rotation steps, each row followed by its count of steps
The counts run from 0 to 174.
[ 15   9  25   0  32 -27  41  -8 -19 -10   2 -23  -8 -20 -52  10  -6  22
 -20 -11  -2 -52  -9  30  -6   8  -3 -49 -49  35  23  44 -24  25 -17 -12
  -6  59  -7  48 -17 -12 -14]
5
[  1 -47  15 -20  37   6  -1  13 -16  10  39  -7 -13  -2 -32  -3 -16  17
 -19 -17 -32 -21   0  -7  12   9  27 -33 -38  50  -1  55   4  13   3   5
  -6  28  59  57  -1 -32 -30]
23
[ 16  -1  33  -3  36 -18  28   7 -19 -19   4 -38  -2 -11 -48   8 -10  28
 -33 -15 -17 -39  -2  20  12  -1   1 -56 -53  47  14  31  -5  13  -1 -10
  -7  61   1  55 -11  -4 -16]
133
[ 10   1  26   3  27 -23  38   2 -18 -21  10 -35 -13  -5 -46  10  -5  23
 -25  -9 -11 -36  -5  13   6 -13   7 -51 -61  46  14  33   2  18  -2  -6
  -1  59   6  66 -16  -6 -13]
132
[  3 -39  26 -22  54   8   1  25 -24  12  23 -23   4  -6 -28  -8 -23  17
 -32 -17 -48 -25  -1   2  21  13  14 -31 -38  53  10  51  -2   5   9 -20
 -21  42  56  35  -4 -31 -26]
104
[ -9 -52  17 -13  22   7   9  13 -23   0  35 -27 -11   6 -25  -3 -22  15
 -22   0 -24 -15  -4 -13   9 -19  29 -38 -44  51   6  57  10   7  18  -4
   0  15  53  65 -15 -25 -27]
61
[  5 -45  26 -35  51  17   0  10 -18  28  22 -16  -5  -7 -17 -11 -41   0
 -21   3 -24 -23  -3   8 -10  13  17 -19 -21  38  12  64 -32   8   8 -33
 -27  14  52  21 -20 -31 -23]
67
[  8  -8  36  -8  17 -15  37  -3 -22 -19  -5 -55  -8   1 -31  10 -25   8
 -28  24   9 -29 -11  24 -18 -33  10 -51 -44  36  20  48 -16  10  11 -35
 -12  36   4  55 -42   1  -2]
9
[ -5 -41  11 -16  35   3  10  20 -24   3  34 -19 -11  -2 -29  -3 -17  23
 -22 -15 -34 -17  -4 -16  16  -7  24 -46 -49  52  -1  51  11   5  16  -4
  -3  38  52  59  -7 -24 -27]
102
[  4 -33  37 -11  28  -4  25  17 -21 -14  -5 -60 -13   5 -22   0 -36  10
 -40  18 -10 -20 -12   9   4 -31  15 -46 -42  39  11  42 -13   2  24 -34
 -22  31  25  46 -40  -7 -10]
137
[ -4 -54  18 -34  26  11   3   1 -20  27  36  -3 -14   0 -16  -6 -37  -5
 -12  12  -8 -20  -4  -4 -22   0  25 -24 -29  33   8  81 -22  21  -3 -20
  -9  -2  61  44 -25 -40 -28]
109
[  3 -18  25  -5  42   1  21  30 -24 -13   9 -43  -4  -8 -36  -1 -15  26
 -34 -19 -32 -29  -5  14  23   0  11 -49 -53  57   8  31   3   4  14 -21
 -13  56  20  50 -10 -10 -19]
15
[ 14  -2  31 -23  44  -7  16 -13 -22  20  15  11  -1 -24 -36  -4 -32   0
 -16  -3  -6 -49 -11  34 -20  37   0 -27 -20  22  26  68 -50  26 -28 -21
 -13  32  18  23 -12 -34 -16]
36
[  1 -35  33 -13  52  12  14  28 -28  -7   2 -52  -3  -2 -25  -3 -31  15
 -35  -4 -27 -25  -3  18  14 -11  15 -45 -36  53  13  37  -4  -4  23 -35
 -26  38  31  32 -23 -13  -6]
17
[ -3 -50  34 -19  35  11  12  16 -23  -1  13 -47 -10  11 -18   0 -36   7
 -30  20 -22 -13  -8   2  -5 -17  25 -35 -36  49   7  52  -7   1  26 -35
 -22  17  47  44 -29 -16 -18]
19
[ 17   3  18 -16  15 -29  32 -28  -4   5  25  15 -11 -22 -50   9 -15   4
  -5   2  14 -43  -5  18 -29  14   3 -37 -42  22  19  68 -28  31 -31   6
  10  34  12  58 -16 -30 -19]
121
[ 13   3  12 -12  13 -27  37 -32 -14   2  23   4 -17 -15 -46  13 -10   1
  -6   3  19 -53 -10   8 -33   2  14 -43 -36  22  23  71 -25  32 -34   2
   7  29  14  67 -21 -30 -14]
81
[ 17  -1  21 -14   5 -30  37 -26 -12   0  18 -10 -15  -8 -39   8 -25   4
 -10  19  25 -52 -10  10 -37  -8   4 -44 -40  25  19  67 -30  35 -20 -10
  11  28   9  63 -34 -17  -8]
1
[ 10 -21  24   2  33 -11  27  14 -20 -14  15 -43  -8  -1 -44  -2  -9  24
 -26 -12 -33 -31  -5   7  18 -10  14 -50 -55  49   2  31  10   9  10  -4
  -8  54  23  61  -9  -9 -21]
14
[ 16  -5  34 -23  28 -13  27 -22 -15   9   5  -4  -8 -18 -26   0 -37  -7
 -16  15  15 -46 -12  24 -42  14   1 -28 -23  14  26  74 -55  25 -22 -35
 -17  17  12  32 -38 -26 -12]
38
[  1 -43  33 -26  54  11  -1  23 -25  12  22 -27  -4  -3 -22  -6 -31   7
 -33  -7 -29 -19  -8  10  10  12  16 -29 -27  45  13  56 -25   0  15 -34
 -32  33  47  31 -12 -29 -20]
145
[ 15  -8  22 -30  50  -6  13 -12 -18  19  25  16   1 -25 -34  -9 -22   6
 -10 -12  -8 -45  -9  31 -15  45   3 -20 -23  22  28  74 -51  25 -26 -14
 -24  28  26  26 -10 -38 -20]
75
[ -3 -51  26 -20  31   9   7   8 -17   2  25 -43 -11  11 -18  -7 -38   6
 -22  14 -15 -12  -6  -5  -3 -27  27 -34 -43  46   1  54   2   1  25 -22
 -12  13  57  58 -24 -21 -19]
20
[ 16  -6  37   0  15 -25  41 -15 -20 -14  -2 -35 -13  -5 -33   4 -31   8
 -27  21  21 -41 -15  16 -31 -27  11 -45 -39  31  24  54 -27  18  -6 -27
  -2  31   1  59 -44  -4  -4]
128
[ -1 -39  23 -11  47  11   9  32 -22   5  24 -25   0  -4 -31  -6 -24  25
 -25 -20 -48 -19  -5   5  21   7  16 -33 -47  52   8  40  -1   3  13 -11
 -20  47  43  40  -5 -24 -28]
143
[ -5 -45  30 -41  39  11  -4   5 -22  20  25  -9  -3  -3  -8 -10 -44  -5
 -18  13 -13 -24  -9   5 -16   3  13 -14 -21  36  17  78 -40   9   0 -34
 -25   6  56  28 -23 -34 -24]
68
[ -4 -37  32 -10  17  -7  22   8 -21 -17   8 -51 -10   8 -21   6 -27  15
 -32  19 -15 -18 -10  -4  -5 -40  19 -37 -49  47   5  50   0   8  18 -30
 -11  30  37  56 -38  -9 -12]
138
[  4 -44  15 -18  50   9   1  21 -16  14  35  -7   0  -7 -33  -7 -13  17
 -23 -22 -39 -25  -5  -8  16  23  22 -30 -33  47   4  55  -3  11   2   0
 -10  35  55  46  -1 -37 -30]
24
[  3 -33  12 -24  30  -4   6  -7 -11  21  43  19  -7 -15 -38 -10 -14   0
  -4  -8 -10 -34  -1  -8 -17  24  22 -22 -28  30  18  78 -17  25 -22   6
   0  23  48  51  -3 -42 -34]
72
[ 20  -4  26 -27  17 -17  29 -28 -18  11  12 -10 -10 -15 -31  -1 -30  -7
 -10  21  28 -47 -17  20 -41   7   8 -29 -28  13  27  72 -43  30 -22 -24
  -5  12  20  45 -41 -24 -13]
39
[ 23  13  28  -1  29 -30  40  -8 -20 -14  -4 -19  -4 -20 -54   6 -13  19
 -28  -9   0 -55  -9  33 -11  19  -6 -47 -42  38  25  43 -33  17 -21 -18
  -6  53  -8  41 -20 -10 -15]
45
